One turning vector, and how many ticks it has turned
The counts run from 0 to 384.
[  0  12 -26 -27   7   6 -21  36   5  -3 -11 -54  24  18   5  14 -10  37
  56  13 -28 -15   0  23   8   3  -3   7  -7  14   3 -20  -1  10  59   5
 -19 -14 -15 -18 -24  39  34 -27   9 -23  31  -4   1 -31  11  12  -1  -4
   3]	372
[  6  21  -4 -30  26 -11 -25  14  11   6  -1 -44  -5  31  20   8   4  34
  62  20 -36   8   8   6 -16 -32   6  18  -3  27   6   9 -30 -11 -10   0
 -43 -25   5 -17 -41  32  21  -5  -1   2  21   0 -17 -37  14  10 -24   8
 -11]	239
[ 20   3 -24 -28  33 -22 -15   9  -6 -13 -10 -17 -13  -4  24  11 -16  29
  35   3 -27 -18   1  22  13 -36 -14 -23   7  18   5 -42  -4  17  25  27
 -32 -15 -20 -14 -21  46  14 -55  10 -20   3 -25 -18  -8  23  25  -7 -10
  -3]	253
[ 15   8 -31  -9   7  19  25  39  10   5   6  -4  40  11  26   4  18  33
  31  27 -40 -19  -4   5  13 -18 -25 -22   6  32  -3 -16  10   8  11  28
 -14 -22 -22   1 -50  37   4 -42 -26 -32   6 -18 -41 -17  14   5  -2  -6
  -9]	89
[ -2 -12 -13 -12  38  -2 -23   9  22  -7 -13 -28 -19  12  16  28 -28  31
  24   6 -29  30 -15   1 -16 -35   9  25  22  55   7 -14   2 -18  47  12
 -30  15  -3 -15 -39  40  22 -32  10  -7  16 -24 -15  -1  27  15 -25   2
   2]	383
[ -9   5 -26 -11   1   3  17  37  33  10 -10  -5  27   7   7  19   6  11
  30   4 -43 -18  -9  15 -10 -30  23   8  17  17 -12  -5   8 -14  53   1
  -4 -23 -24  -5 -52  47  21 -28 -15 -61  24 -13 -18  -4  12  18  -1 -22
   3]	26
[-21  16 -43  28   4 -14   7  19  23   6 -18 -28   5   5  34  22   2  31
  44   6 -50   8  -4  20 -14 -34 -13  10  14   4  12 -19  -9 -31  25  16
 -30 -24 -15 -18 -45  45   2 -40  -2 -12   0 -16 -33   6  11  24 -16   7
  10]	313
[ -4  16  -9 -21   4  30  -6   3   3  16   9 -22  16   7  -7   1   2  17
  34  48 -17   8  13 -27 -28 -13   7  -2  -2  45   6   0 -30  18  38  14
 -31 -19 -12  -4 -53  38  33 -28  17 -43  39  -2 -12   1  32   4 -23 -10
  18]	101
[  1  10   2 -48  23  -8 -12  50  17 -15  -4 -20  11  14  21  20  -3   5
  41 -16 -19 -24 -10  10 -36 -15  25 -19  17  33  -7  -4 -17  12  28   1
 -23  -6 -18 -22 -53  21   2 -11  -4 -32  29 -29   1 -26  11   7 -17   7
 -26]	279
[  2   2  -4 -13   8  13  -2  -1  33  46  -2 -26  -4   9  26  18   2  34
  35  29 -51  -8 -12  23   3 -17  22  24  15  28   7  -9   3 -11  10  -6
 -16   1 -14   4 -48  26   5 -46  13 -47  26  -8   0  -6  33  34 -10 -23
   3]	228
[-12   7 -21 -12  -1   7   2  -5  19  45   0 -32  -3  -1  20   8  -5  27
  42  18 -48 -16  -1  29   1 -16  25  10  26  10  19  -5  13  -9   8  -1
 -23 -23 -24  -8 -46  30   2 -47  21 -52  20 -17  -7  -4  32  32 -16  -7
  -1]	230
[-13  17  -9 -30  23  -6   3  22  12 -15  -2 -41  15  12  20  12 -11   8
  50 -10 -37 -18 -12  24 -14 -18  20   8  22  14   2   2 -10  11  38  -2
 -37 -22 -14 -21 -48  25   6 -29   8 -52  46   1  11 -24  31  16  -7  -1
  13]	31
[  2  13 -20 -38   7 -14 -21  33  32 -23 -23 -20   3  14  15   6 -36  19
  36  -7 -23  13  -8 -13 -36 -47  20  -8  -3  36   5  -5 -10 -15  40 -13
 -42  -8   1 -14 -37  38  23 -19 -20 -11  20  -8 -24  -5  15  -5  -5   2
 -13]	118
[-14   8 -39 -10   3 -11  -9  29  13 -17 -14 -21  25   5  21  10 -39  12
  36  -4 -19  14  -1  -7 -21 -43  24 -18   8  14  17   3   4 -19  32  -2
 -47 -31  -9 -31 -47  31  16 -34 -13 -22  13 -11 -37  -1  11  11 -11  31
 -11]	115
[  3  15 -23  -7  28  22 -35  22   6  19   6 -25   0  28  31   9  -9  41
  63  29 -18  11   7  -5 -11 -14  -5   1  -7  26  31  -5 -26 -17  -1   8
 -37 -26  -7 -23 -35  36  18 -12   3   8   8  -6 -25 -34   6  23 -24   9
 -28]	242
[ -5  19 -10  18  -5  14 -18  21  31  23 -14 -21  -7  14  35  17  18  35
  29  36 -20  14  -6 -14 -38 -15 -22 -10   0  42  -1 -28 -37 -12  28  11
 -21  14 -17 -10 -44  30   3 -44  19   5   3 -22 -24  15  10  23 -30   2
   3]	62
[ 22   0   9 -38  30 -20 -27  37  14   2   2 -17  25  13  32  43 -32  19
  40  13 -24  18 -11 -22 -31 -14  19  -2   3  56  -1 -11 -13 -15  17   5
 -29  21  -4 -13 -53  18   1 -25 -21   1  18 -19  -1  13   5  10 -14  19
 -13]	200
[ 31   3  -9 -41  10  -7 -11  19  -7  17   5 -10  15  -9  23  14 -12  27
  32  19 -26 -38   3  11   1  -4   0 -37   8  32   2 -37   3  28  14  21
 -20  -2 -28   1 -36  32  -3 -62   0 -34   9 -37  -7  11  21  26  -8 -12
 -17]	6
[ -4  16  -6 -34   7  28 -11  43  17  -2   9 -33  26  23  19   8   1  17
  41  19 -17 -20 -10 -16 -45  14   2 -16   2  56  12  -5 -20  13  35  -4
 -28   6 -17  -7 -61  13  -1 -10  -7 -33  40  -6   4 -16  15   0 -16   5
 -15]	283
[ -2  -3 -19 -27 -14  14  10   0  16  -1  -4 -36  14  12   6  -9 -37  31
  27   9 -35  16   2   5  -9 -16  26  -2  19  39   7  15   9  14   9   5
 -34 -22  -8  -4 -53  31  12 -48   7 -28  28 -23 -47 -16  42 -19  -9  16
  13]	298
[  3  14 -16 -16  19 -14 -24  28  18   0 -12  -2  -6  -4  19  24 -16  20
  43   6 -15  -6   1   3 -13 -28  14 -18   5   6  -5 -37 -29   6  61  10
 -14  -8 -26 -23 -29  50  29 -43  15 -39  17 -17  -4   4  13  38  -3 -22
   0]	187
[ 27   6  -1 -42   0 -20   9  26  -5  -5   6 -25  34   8  -1   8  11  18
  30  14 -33  -8  22  -7 -20  -8   3 -26   9  46 -22   1 -21  30   6  35
 -13 -18 -21  -1 -61  34  11 -38  -3 -14  11 -42 -30  -2  20 -17 -20  14
  -2]	12
[  8   5 -18 -19   2  11  14  35  25  13   6 -23  42  11  15  20   4  36
  42  25 -53 -11  -9  -8 -21  10  -6  17   2  55   6 -19   1   0  36  18
  -4  11 -13  15 -52  38   1 -14 -20 -19  31  -3  -7   6   4  -5  -4 -15
   8]	288
[  1   4 -10 -24  -6   9 -21  13  30   7  -6 -31 -13  26  -1   3 -18  40
  50   6 -29  24  12   3 -21 -14  30  19   5  31  -3   9 -30   4  26   5
  -7 -15 -12 -13 -41  50  37 -18  22  -8  22 -24 -41 -30  24  -8 -16  -6
   6]	303
[ -1   5 -29 -47  -4  11 -15  24  27  12  -8 -19  18  12  -8   0 -25  27
  42  27 -28   0   2 -13 -21 -23  29  -3  -5  33  17   1  13 -12  38 -15
 -24 -22  -1   1 -45  45  33  -1 -28 -36  30  -5 -21 -14  15  -9  -6 -13
 -19]	366
[ -9  16 -14 -21   3  17 -10   9   4  20  -2 -25  19  10 -11   6   9  14
  33  48 -25   4  16 -23 -29 -15   5   5  -2  41   4  -1 -22   7  46  14
 -24 -23 -11  -6 -54  39  37 -16  15 -39  35  -4  -7   9  28   6 -28 -13
  19]	102
[ 17  14   2 -21 -30  -9 -10  25  45  37 -15 -21 -12  15  13  10  13  34
  36  17 -33  -9   5   5 -39  -9  27  -6   6  29 -18  -9 -28  -2   8  -1
   7   3 -24   8 -50  40  11 -32  13 -20   7 -42 -38  -2  11   4 -16 -18
 -12]	144
[  8   0 -24  -6  12 -33   3  24  13  -4 -13 -45  15   2  15  28  -8  33
  26  -2 -47  -1  -4  24 -15 -11 -18   1  19  44  -3 -33  15  -7  38  38
 -17   6 -19  -7 -40  32  -4 -39   1  14   1 -42 -18  20   8   0 -24  21
   7]	131
[ 41  14  -2 -26  10 -29 -25  27   5  27  -1 -32  18   9  28  29   7  47
  49  32 -38 -11  14   9   6  -5 -12 -11 -12  24 -14 -33 -21   1   0  25
 -10  -1 -19  -4 -29  34   9 -45  -2  13  -4 -27 -14   1   0  20  -9   2
 -14]	331
[ -4   2 -24 -11  29  25 -16  24   3  -1  -8 -13  16  23  12   8  -6  18
  20  42  -3  31  -6 -17   1 -50 -11 -13  -1  41  -4   4  -1 -13  32  12
 -45 -23  -6 -27 -44  27  40 -38  -5 -16  12 -16 -33 -18  21  17 -25  21
 -10]	179
[  3  17 -23  -5  19  27 -31  21  10  17   6 -21   4  27  39   7  -7  45
  62  37 -20  10   2 -14 -10 -21 -14  -4 -15  28  31 -10 -23 -16   3  10
 -38 -19  -7 -18 -37  36  16 -21  -6   7   7   1 -26 -28   6  21 -16   5
 -22]	243
[ 14   3 -10  -1  -2   0  -9  38  13  32  -2   4  43   2  35  34  -2  11
  33  34 -15   0  -2   1  -5 -15  15 -33   3  15 -12 -17  -4 -10  23   6
 -15  -9 -27 -19 -56  21   5 -62  -7 -34  -2 -34 -22  18   5  34  -1  12
 -15]	270
[-17  13 -19 -22  16   8   1  17   5 -19  10 -40  19   7  27   7 -21  12
  51 -11 -32 -13   1   8 -26   2  16  -2  19  17  28   4 -18  20  26   7
 -42 -27 -15 -25 -54  25  -5 -23  19 -40  40   1  -5 -18  31  10 -14  19
  15]	33
[ 13   1 -29 -33 -36 -10  -5  37  32  20 -16 -30  28   2   3  10 -19  31
  29   9 -25 -25  -3  14 -23   0  14 -24   3  29  -2 -23  24  -3  38   1
  -6   0 -27   3 -42  39   4 -33 -14 -23   9 -45 -28   9   3  -7  -9  -2
 -26]	208
[-14   5 -29 -16  12   4  -9  16  13  -3  10 -34  16   8   4  16 -21  33
  58   7 -38  13  14 -22 -40  -6   9  20   3  43  38  -1 -13 -15  33  20
 -32 -12  -8  -8 -54  42  10   8   1  -6  23  -2 -15   4  12  -7 -27  14
   3]	38
[  9   9 -10 -25   0 -29  11  49  25 -13  -9  -3  28   2  21  16  -8   1
  30 -14 -26 -15   1   9 -28 -35  28 -32  17  16 -20  -5  -8   2  21   7
 -16 -22 -20 -15 -56  34   0 -38 -20 -38  11 -38 -32   1   7   7  -3   8
 -16]	275
[  9  10 -13  11  11 -23   3  18  28  30 -17  -3  -6  -2  35  34  13  31
  34  12 -47   0  -4  10 -21 -26  -4  -1  20  27  -4 -39 -15 -22  17  27
  -4   6 -26  -3 -44  45  -7 -43   4  -8  -9 -35 -21  31   3  29 -21  -8
   0]	66
